In the rows, 128 means zero.
Turns in one plane each, and the order they were made in; the first pair answered:
J12 (before -> after):
[102 109 123 100 169  93 113 127 140 123  96  69]  ->  [112 138 147 177 111  71 138 155 157 147  95 133]
[104  93  96  74 153 151  98 127 131 136 115 131]  ->  [116 108 111 157 104 145 118 170 150 148 100 176]
[145 132 137 181 150 127 146 147 134 103 119 123]  ->  [131 155 146 132 152 106 146  87 122 122 155 144]
[110 131  97 129 129 146  93 144 150 119 103 105]  ->  [110 159 115 144  96 119 107 125 152 143 124 158]
J779 (before -> after):
[136 134 101 113 141 144 125 130 131 121 130 111]  ->  [146 156 123 126 127 132 143 120 125 123 147 132]
[151 113 129 124 149 156 136 144 113  89 125  62]  ->  [166 143 164 139 135 136 161 122  97  93 154  90]
[117 138 129 174 138 142 149 148 121 124  87 112]  ->  [107 134 127 120 169 144 138 110 108 119 106  90]
J252 (before -> after):
[122 132 146 118 131 134 152 118 111 101 109 113]  ->  [107 132 134  99 122 121 143 101 115 119 115 135]
[ 86  88  74 129 129 142  97 154 166 152  74 144]  ->  [117 129 120 197 100 126 133 167 156 151  84 176]
[101 110  96  49 163 153  93  75 129 122 136  80]  ->  [145 189 177 163  86 111 160  83 124 140 168 172]
J277 (before -> after):
[133 142 149 156 118  78 109 120 124 138 143 166]  ->  [143 140 160 124 154  87 110 102 105 113 153 125]
[136 140 112 116 189 134 129 118 115 130 152 121]  ->  [135 122  95 140 178 145 121 156 131 129 127 117]
[124 144 164 132 105 110 140 111 119 153 138 167]  ->  [136 137 171 102 145 127 139 101  97 123 144 115]
[113 111 111 128 156 125 107 155 117  80 101 114]  ->  [102 120 104 152 121 107 109 159 134 109  98 162]
J86 (before -> after):
[144 106 108 176 107 135 126 174 147 123  97 133]  ->  [168 131 151 129 155 136 143 119  99  88 142  90]
[161 140 128 170 147 165 151 134 108  97 136  87]  ->  [128 150 115  99 137 139 135  65 108 138 173 128]
[115 111 129 157 124 141 137 147 136 100 144 120]  ->  [111 121 139 127 135 136 137 114 124 103 167 119]
[151 113 138 127 169 142 128 150 119  94 120  66]  ->  [114 121 119  62 156 116 112  87 124 137 152 112]
Pairs:
Each pair is two turns apart.
[ 93  72  60 107 128 127  84 141 176 157  95 133]  ->  [101 127 102 107  99  85 114  84 160 185 148 196] -> J277, J779
[162 110 150 136 125 131 117 155 126 110  82  71]  ->  [126 133 143  73 106  96 108  80 124 158 129 128] -> J277, J12
[123 149 205 121 130 138 157 101 128  92 133  95]  ->  [113 163 205 133 100 122 162  94 137 116 141 139] -> J277, J12
[138 154 142 132 140 131 113 140 139  92 134  90]  ->  [115 166 134 101 127 111 108 104 141 121 153 129] -> J779, J86
[138 149 149 200 105  80 138 165 164 119  92 123]  ->  [112 165 145 145  97  49 133 104 160 154 129 166] -> J779, J252
[130 119 118 103 132 130 117 104 117 119 124 115]  ->  [122 118 107 110 110 122 112 112 130 135 121 136] -> J86, J277
[ 94 138 115 115  95 100 129  99 131 175 131 195]  ->  [108  94 103  74 177 149 113 119 112 112 109  82] -> J86, J779
[123  76  92 112 147 102 105 124  95 114 123 104]  ->  [140  82 107 143 146 110 117 144  88 100 115  90] -> J277, J86
[120 106  97  96 129 158 128 138 139 109 104 105]  ->  [130 112 106 130 119 161 139 160 142 105  96 108] -> J12, J252
[143 122 119 132 155 140 134 132 115 108 144  76]  ->  [128 150 122 160 101 111 145 119 133 150 155 152] -> J86, J779
[ 94  92 127 166 129 166 104 143 137 111  85  66]  ->  [123 159 194 189 107 130 151  93 107 123 143 115] -> J86, J779
[116 126 137 120 115 106 126 125 127 147 152 140]  ->  [126 110 135 145 119 121 123 161 132 131 127 118] -> J779, J252
[130 197 170 128 113 107 168  72 112 141 154 182]  ->  [161 165 170 203 128 148 172 168 119  93  97 120] -> J277, J779
[148 116 118  56 128 124 119  78 114 152 143 132]  ->  [167 107 116 165  85 137 131 171 145 144  90 146] -> J86, J252
[163 166 169 166 108 105 160 127 111 130 156 117]  ->  [142 138 141  90 155 121 129  97 101 123 160  70] -> J779, J779
[ 96 116 117  78 119 105 115 108 125 137 147 141]  ->  [115 127 141  77 141 111 130 103 106 115 157 115] -> J12, J779
[145 127 160 139 114 115 117 108 124 118 128 136]  ->  [148 125 162 142 116 119 117 112 126 115 125 129] -> J252, J779
[112  90  81 106 135 165 106 157 147 140  96 107]  ->  [ 95 108  82  79 121 144 107 119 146 168 120 144] -> J12, J779
[119 124 169 157 105 127 139 111 125 126 122 135]  ->  [115 126 168 125 115 124 134  88 117 125 137 129] -> J12, J252
[123 109 136 154  94 109 142  89 153 123  89 174]  ->  [135 109 149 173  98 117 150 103 148 108  83 160] -> J779, J252
[117 113 100 124 137 137 138 151 131 111 108  77]  ->  [136 156 143 168 108 110 170 143 123 123 132 124] -> J12, J86
[139 143 148 145 125 126 141 122 120 113 147 134]  ->  [121 140 134 117 123 118 131 102 122 126 150 140] -> J277, J86
[105 131 135 142  73 121 102 154 145 158 147 152]  ->  [112 103 125 134 110 151  92 180 140 122 124  90] -> J779, J86
[ 94 150  89 116 143 118  75 103 178 202  80 163]  ->  [170 204 189 145 190 122 137  82 114 131 124 107] -> J252, J86
